In the data rows, 128 means zero.
Some points, each followed by its number:
[101 140  85 144  92 180 120  92  89 136  88  91 100 122 155 150 109 146 130 101 100 102 121 108] 0
[117 133 169 129 203 146  75 112 151 133 208 201 165 129 119 143 180 107 158 105 183 139 145 134] 1
[123 104 106 143 112  97 102 146  97 130 115  71 118  86 132 126  50 124 124  63  67 169 115  69] 2
[145  93  84 143 128  99 152 157 136 125 120 162 149 159 225 107 152  96 135 146 122 124  92 104] 3
[105 122  60  87 102 188 127 127 138 117 121 105  75 107 126  95  44 140 111  72  95 144 109 128] 4
[ 99 103 165 138 106  81  97  98 219 100 167 135 146 136 122  78 115 140 137 184 140 129 172 148] 5
[143 126 132 130 129 255 125 100  93 140  60 122 116 141 129 153 118 131  89 115  94  96 141 122] 6
[139 178 134 151 170 121 136  81 104 104  87 144 150 151 149 136 127 129 120 124 114 111 130 163] 7
[178 119 236 175 199 124 116 111 153 137 196 194 116 174 134  63 155 104 143 118 179 125 148 142] 8
[130 122 161 147 138 136  90 130 163 119 188 154 157 115 136 117 109 125 193 137 135 119 126 136] 9
[136 251  84 106 102  49 116 117  97 159  67  53  93  50  95 103  95 132  83  78  72 128 144  95] 10
[ 87 131 180 106 129 127 102 114 128 126 156 148 120 120  94 152 113  80 161  81 131 148 124 113] 11
[ 95 192 128 130 120 117 151 158  97 145 102  86 114  76  80  97  95 134  99  86  83 102 157 139] 12
[112 112 154 131 137 150 120  97  77 123 109 185 110 117 138 122  95  89 208 103 106 125 111 130] 13
[ 95 149 140 128 139 110  81 101 136 127 172 119 171 230 139 121 173 123 141 108 184 162  85 125] 14
[177 128 203 149 225 133 133 126 175 114 187 183 151 158 179  61 245 146 133 147 192 142 152 116] 15
[109 155 196 105 162 154 157 152 207 143 179 142 135 185 123 138 127 132 144 131 165 136  62 105] 16
[113 135 123  87 118 108  82 165 152 121 159 155 158 132 135 151  96 142 130 113 146 114 131 109] 17
[125 116 117 156 129 112 111 115 176 180 154 131 133 216 150 122 149  99 129 160 144 142 131 135] 18
[117 135 110 159  79  79 146 150 114 136  77 107 141 149 164 122 185 110 116 151 115 116 147 118] 19
[136 137  98  97 168 142 153 134 189 149 138 134 215 185 213 131 147 118 143 212 169  96 121 121] 20
[149 113 119 159 105  97 174 145 143 144  86 117 166 189 224 112 174 157 159 187 136 138 126 153] 21
[192 140 123 140 103 101 145 111 104 127 100 109  83 169 165 105 156  92 138 156 152 140 107 134] 22
[175 123 110 117 159 153 147 129 115 126 149 157 100 181 134 117 155  85 128 130  92 141  90 109] 23
[153 139 151 125 140 114 151 141 167 134 142 157 140 174 180 106 198 177 164 167 190 136 101 139] 24
[102 129 186 104 191 134 116 113 195 142 167 180 174 175 124 145 160 123 129 133 194  91 140 175] 25
[167 105 133  90 128 119 118 138 109  93  62  77  72  88  65 145  74 144  72  78  79  89 133 134] 26
[148 132 222  91 184 141 119 133 173 133 188 173 144 156 156 170 196 133 149 191 196 116 122 110] 27
[181 132 122 127 101  81 133 113 155 124 156 160 190 178 193 120 177 155 154 191 154 143 121 140] 28
[ 87 146 163 127 164 127 100 111 108 135 175 219 117  90 126  80 166 117 153 150 111 118 130 112] 29
[108 116 106 122 168  90 139 123 186 147 156 136 187 201 162 146 151 119 140 168 162 101 126 120] 30
[109  94 101 124  85 121 102 122  71  89 108  82  78  63  76 125 105 149 129  95  59 148 100 154] 31
[138  95 216 176 197 118 126 131 174 182 182 164 151 173 153 171 187 115 103 163 178 120 129  86] 32
[107 126 110 145 184 136 163 121 145 114 171 160 113 173 143 104 222 141 179 188 177 129 103 118] 33
[160 135 133 103 148 127 163 120 139 126 168 119 111 187 158 143 170 140 198 167 149 158 154 132] 34
[101 130  87 130  71 103 117  98 117 108  97  87 106  86  73 165 116 120  95 112  82 139 119 148] 35
[ 73  99 126 196 157 120  81 140 146 121 145 208 154 129 115 115 125 136 146  81 103 157 163  83] 36
[143 165 192 184 174 126 149 140 163 106 139 120 123 176 195 197 205 138 127 175 146 115 134 147] 37
[150 154 123 126 170 125 127 138  90 133 133 116 114  64 124 132 116  98 151 118 168 125 132 110] 38
[ 66 148 103 119 122 108 104 115  83 158 123  90  92  80 135 129  97 146 127  74  36 124 140 153] 39
[124 113  95 136  69 188  52 149 119 103  71  81  98  94 135 141  96 103 138 106  52 145 138 125] 40
[ 97 102 113  93  93  84  64 120 100 165  93  94  92 111  68 109  44 223 107 102  76 243 126 187] 41
[126 106 133 116  92 119 117 116 225 127 159 152 159 179  85 116 146 126 106 141 170  99 131 115] 42
[136 136 102  90  66 110  90 104  80 128  90  95 118  55 116 109  78 171  94 123 116 130 128  80] 43
[127 125 144 154 184 130 103 127 193 147 178 164 121 191 123 104 134 104 161 149 150 134 100 100] 44
[105 116  84 119 104 149 110 131  91 133 112 122 103  61  96 127  70 138 105  64 107 112 146 161] 45
[119 146  66 122  62 116  99 142  68 168 113 117 130 118 117 137  77 111 117 130 104 156 221 160] 46
[131 120  55  95  93  95 108 138  79 239  89  75  92  88  96 168  82 129 115  82  75 156 174 176] 47
[135 102 105 105  78 119 139 111  64 168  71 112  85 108  89 146  77 154 116  83  92 127 127  98] 48
[117 151 174 164 184 117 104 157 141 104 190 192 135 150  99 130 151 109 187 142 160 143 121 155] 49
[128 105 114  89 131 106 160 117 144  90 123  78 188 184 165 128 103 140  85 115 116  98 116 116] 50
[126 110 142 146 171 143 164 121 184 107 172 187 189 186 191 122 186 130 138 191 211 115 176 149] 51
[143 149  92 101 106 126 121 162  91  90  52 108 121  72  55 139  57 156  89  71  50 123  94 138] 52
[128 107 148  91  73 200 142 118  72 117  95  91 122 118  94 123 105 115 103 133 121 158  99 124] 53
[127  93 163 161 205 133  76 141 122 106 138 158 137 133 141 141 172 145 167 102 117 139 111 112] 54
[128 131  51 144 118 136 173 121  96 149 113 112 115  89 141 106 114 143 159 111 103 131 121  93] 55
[122 165  79 118  81 138 146 139 115 119  86 100  82  78  63 165  78 133 120  88  44  94 106 149] 56
[128 127 204 154 113 134 148 113 150 117  99  86 130 138 141 130 108  92 134 105 141 166 156 126] 57
[118 140 152 136 152 102 111 143 183 118 206 188 172 138 114 121 150 143 174 140 165 101 128 156] 58
[ 71 188 178 155 134 149 102 150 138 115 194 170 132 141 128  89 148  80 169 132 180 117 149 125] 59
[131  86 116  98 196 109 154 124 125 145 145 200 169 125 176 118 141 114 174 198 166 127 139 145] 60
[102 101 125 153  70 129 118 147 125 122 104  65 141  64  94 160 128 100 123 111 121 130 124 136] 61
[115 112 130 149 163 109 158 116 155 133 166 139 168 223 179 119 189 141 124 184 189 119  82  93] 62
[151  99 187 165 207 117 147  67 132 151 164 179 121 183 170 114 201 130 188 177 217 115 135 139] 63
[169 147 136 135  87 121 143  98 121 117 160 154 203 201 172 180 187 140 145 201 152 170 189 133] 64
[141 108  87  79  66  85 141 123  85 116  73  74  96 114  95 255  98  74 101  77  69 184 152  88] 65
[151 116 158  79 167 124 153 128 207  74 193 158 178 198 174 152 153  82 140 199 157 155 100 110] 66
[ 73 156 101  98  91 130 127 137  93 142  99  90  54 110 107 166  99 150  98  67  67 124 109  99] 67
[255 126 127  59 140 165 170 118  77  86  54  91 137 124 130 168  86 137 118 127  74 122 125 137] 68
[ 97 126  90 131  71 162 115 117 104 139  65  71 113  72  90 139  88 129  81  85  87 128 121 120] 69
[ 87 107 122 144 157 137 127 100 190 125 177 130 218 219 169 139 209 108 117 163 176 117 124 135] 70
[ 76 143 153 113 196 125 134 128 139 128 226 244 146 163  92 130 142 126 189 172 195  80 163 106] 71
Which point above is nearest to each new point, looking only along the 8 directions in which the numbered points spread most? Its number follows each.
[133 185  65 105 114 140  56 147  83 100 120  90 118  77  82 123  86 116  60  91 102 108  97 161] ~ 56
[112 144 114 106 138  88 151  96 103 122  77  97 212 170 167 123 166  65 114 164 116 165 133 163] ~ 19
[124 155 117 191 172 100 106  98 187 125 214 187 180 170 162 162 168  98 152 171 242 132 132  95] ~ 51
[102 108 197 148 186 109 126 112 182 131 176 198 109 197 138 143 173 145 112 197 151 133 150 127] ~ 32
[158 116  54  96 102 103 131 105  61 118  95  70  86 102 108 168 111 123 115 168  91 140 101  93] ~ 48
[131 108 108  77 102 190 120 126 117 112 116 135  81  98  88 108  88 151 108 111  92 167  81 141] ~ 4
[126 123 110  95 135  88 143 116 187 118 136 135 107 164 113  87 147  91 124 131 107  86 117 126] ~ 17
[118 147 151 118 120 124  95 119 190  84  83 148 139 118 120 101 124 142 139 139 112 135 122 146] ~ 17
[120 114 130 215 129 128 114 156 132 113 120 161 105  99 147 140 120 156 138 131 139 124 149 153] ~ 38
[128 174 142 178 229  90 112 122 255 120 216 176 140 136 119 124 171 160 166 160 198 158 130  72] ~ 58
[129  82  90 129  96 105  86 102  62 106  84  72 112 119 112 158  66 115 116  80 118 162 124  93] ~ 40
[ 96 104 167 142 140 120 148 127 181 157 179 169 180 231 186 113 156 127 151 130 138 144  95 156] ~ 14
[125 138 142 102 126  92 133 146 214 153 164 143 164 148  98 135 126 120  89 106 169 108 121 100] ~ 42
[111 130 188 142 156 137 117 134 194 128 174 180 118 178 118 132 130 129 161 162 176 175  97 117] ~ 44
[130  77 105 143  78 130 128 123 139 136 143  76 163 125 201 127 126 138 138 104 122 120 159 119] ~ 19
[112 130 168 108 156 142 116 161 195 147 183 170 158 171 132 116 187 106 159 175 210 116 110 113] ~ 25
[114 131 153 123 200 107 119 149 170 162 195 183 173 144 113 114 238 148 173 182 170 140  94 119] ~ 58
[111 158 151 148 136 108 123 139 149  68 183 167 155 158  97 129 128 173 147 149 127 118 128 120] ~ 9
[113 132 104  98  87 124 110 107  77 124  66  71  56  86  65 110  50 179  79  88  83 124 141 133] ~ 52
[129 120 110  94  79  91  95 105 119 150  96  52 130  59 114 116  84 219 151 118  84 235 149 250] ~ 41
[133 123 107  72 109 146  83 159 111 122  84  38 100  51  84 106  82 160 108  86  58 138 115 159] ~ 52
[140 113 141 231 151  83 118 133 124 150 139 173  98 129 150 137 167 102 121 115 153 132 177 139] ~ 54
[176 106 100 112 118 120 133 102 128 116  68  71  99  54 123 124 107  74  71  70  60 128 133 163] ~ 48
[103 135 149 153 158 146 136 107 167 126  95 154 172 177 142 108 164 144 188 150 130 178 127 132] ~ 18
[120 115 127  79 130 134 135 111 122 123 153 104 119 168 154 136 144  95 143 208 151 112 155 122] ~ 34
[218 135  60 110 107 119 134 127 103  98  85 104 117 126 144 153  82 113  94 127 104 119 131 113] ~ 53
[108 136 154 110 170 107 179 141  90  98 167 162 135 194 177 120 208 158 103 199 178 113  94 134] ~ 24
[138 131  91  94  83 108 100 104  91 149  99  91 102  83  78 149  66 124  97  57  97  95 129 124] ~ 56
[134 144 184 151 178 154 122  80 200 112 216 160 159 165 119 117 123 131 147 141 207 141 127 135] ~ 25
[ 87 144 136  79 148 157 168 122  93 142 105  93 245 186 151 116 122 129 107 151 157 137 111 148] ~ 50
[122 114  78 143  48 121 114 140  87 123  87 122 157  94 117 135 118 104 117  66  55 146 100 108] ~ 40
[ 94 127 131 198 153 164 112 103 136 176 173 146  83 125 107 106 127 106 185  98 125 109 152 133] ~ 36
[139  95 139 210 198 125 156  91 100 101 100 151 114  98 119 143 126 153 116 115  82 119 161 123] ~ 38
[100 139 133 144 131  92 132 128 191 110 174 163 222 203 170 100 136 151 142 158 152 104 142 116] ~ 30
[ 97 115  78 150  94 212 141 109  81 120  99  73 117 103 131 113 113 144 113  87  96  89 101 151] ~ 0
[160 146  87 172 169 147 171 149 131  65 134 128 178 163 143 149 197 145 142 172 133  98 100 111] ~ 3
[126 149  80 107 132 125  87 237  85 144  47  57 103  78  98  91  59 143  70 112 114 175 132 109] ~ 43
[116 167 136 121 148 134 118 107 168  99 157 129 162 145 192 115 155 132 136 204 120 132 116 110] ~ 30
[102 116 164 174 176  78 132 102 189 107 216 178 144 150 119 152 131 147 160 172 210 136 136 128] ~ 58
[ 89 137 141 129 206 112 152 119 146 117 174 167 131 186 164 162 178 154 129 231 197 158 134 168] ~ 51
[168 135 121 251 112 147 144 140 104 113 120 124 150  89 102 162  88 114 105  63 124 133 118 140] ~ 61
[123  80  74 148 177  92 178 103 120 140 162 172 171 192 158 169 255 111 153 179 165  95 136 115] ~ 51
[127 116 143 127 106 174 162 121 112 159 106 124 154 115 210 129 187 141 140 141 163 107 126 152] ~ 7
[140 141 172 131 172 164 117 111 124 161 186 136 107 122 130 132 154 108 141 134 109 137 118 123] ~ 54
[102 118 178 173 214 119 131  95 185 135 199 163 143 191 126 141 171  91 152 126 167 103 144 119] ~ 32
[ 90  87  83 111 107 119 128 113  88 168  75  76  91  66 102 125 107 153  80  97  67 132 255 132] ~ 47
[112 141  82 142 146 120 170 153 100 114  89 124 129 123  72 141 121 168  70 130 137 134 122 135] ~ 7
[103  93 151 218 197  87 127 116 168 102 203 165 139 181 146  74 167 135 150 117 184 106 134 110] ~ 44
[ 80 119 129  89  78 145 109 171  96 126  54  81  80  61  87 126  82 238 117  76 131 255 143 238] ~ 41
[172 151 102 115  78 120  89 105 104 150 110  54 136  49 105 109  75 163 115  72  59 111 138 127] ~ 43
[148 142 173 219 189 120 167 115 146 121 171 138 166 174 136 113 206 128 195 164 179 149 120 104] ~ 63
[115 128 131  93 134 139 160 157 174 146 113  99 172 206 125 134 181 159 140 184 116 118 164 107] ~ 30
[197 111 130 119 106  77 155 157 114  81  96  89  90  57 102 118  79  84  66  93 105 118 126 151] ~ 26
[149 137  68  84  60 198 128 136  96 144  77 109 133  95 143 123  86 117 134 121  72 142 168 132] ~ 48
[111 153 178  97 152 127 141 140 111  79 161 195 105 127 110 122 114 138 149 115 119 131 102 109] ~ 9
[ 91 119 147 103 149 105 133 129 133 104 172 145 159 206 115 131 125 178 145 164 137 118 121 123] ~ 42
